[155 196  96 183  88 159  75 149 119 128] : Bupak
[183 149  96 154 119  75 159 196  88 128] : Bukuf
[144 154 130 122 137 162 156  73  68 140] : Gebo
order: [128 119 149  75 159  88 183  96 196 155] | Bupak
order: [196 128  96 149 159  88  75 119 183 154] | Bukuf
size: [183 149  96 154 119  75 159 196  88 128] | 10
order: [140  68  73 156 162 137 122 130 154 144] | Gebo
order: [ 75 159 149  96 183 196  88 119 155 128] | Bupak
order: [ 75  96 155 119 159 196 149 183 128  88] | Bupak

[172 113  73 123  85 158 125  75  68 144  64 144] -> sifer
[132 187 157  66  71  81 175 100 157 166 130 167] -> rol
[ 64 158 113 123  75  85 144 145 172 125  73  68] -> biru
[201 127 189 133 138 152 168  85 201  71 127 161] -> mivel
[151 168  85 127 189  71 133 138 127 201 201 161] -> zubo
size: [201 127 189 133 138 152 168  85 201  71] | 10
order: [ 73  68  64 158 113 123  75  85 144 145 172 125] | biru
order: [ 71  85 127 127 133 138 152 161 168 189 201 201] | mivel
order: [167 130 166 157 100 175  81  71  66 157 187 132] | rol
size: [132 187 157  66] | 4
order: [ 71  85 127 127 133 138 151 161 168 189 201 201] | zubo
size: [172] | 1

[151 175 173 170 156 147 150 143 156 153 173 156 163 139 181 164 158 174
 143 147 141 215 163 148 159 147] : ribir
[163 139 153 170 159 151 163 141 158 147 181 147 155 143 147 175 148 149
 156 173 156 174 143 216 173 164] : lene
[163 148 147 143 164 181 139 147 149 174 173 170 159 153 151 158 173 155
 156 163 147 215 143 156 175 141] : zinud
order: [139 141 143 143 147 147 147 148 150 151 153 156 156 156 158 159 163 163
 164 170 173 173 174 175 181 215] | ribir
order: [216 173 164 163 139 153 170 159 151 163 141 158 147 181 147 155 143 147
 175 148 149 156 173 156 174 143] | lene
order: [173 158 153 151 143 216 181 147 149 148 163 173 139 175 143 141 147 147
 155 164 163 174 156 170 156 159] | lene
order: [139 141 143 143 147 147 147 148 149 151 153 155 156 156 158 159 163 163
 164 170 173 173 174 175 181 215] | zinud
size: [151 175 173 170 156 147 150 143 156 153 173 156 163 139 181 164 158 174
 143 147 141 215 163 148 159 147] | 26
size: [151 175 173 170 156 147 150 143 156] | 9
order: [164 173 216 143 174 156 173 156 149 148 175 147 143 155 147 181 147 158
 141 163 151 159 170 153 139 163] | lene

[192 137 128 144  99] = gare
[128 144 104 134 136] = Vef
[ 78 109 107 140 124] = tefis
[162 102 109  78 108] = zum
[102 124  85 116 153] = zada
[156 106 141 104 156] = Veku
[ 78 109 107 102 162] = seg
[ 91 105  89 101 156] = rosul
order: [102 162  78 109 107] | seg
size: [156 106 141 104] | 4
size: [156 106 141] | 3
size: [162 102 109  78] | 4

[ 78 118 161  90] = tizak
[213 162 103  79] = zuki
[ 92  91  42 155] = fezef
[ 90 162  78 118] = tep
[103  79 162 214] = fiz
order: [ 42 155  92  91] | fezef
order: [118  90 162  78] | tep
size: [ 92  91  42 155] | 4
order: [103  79 213 162] | zuki
order: [162 103 214  79] | fiz
order: [ 79 103 162 213] | zuki

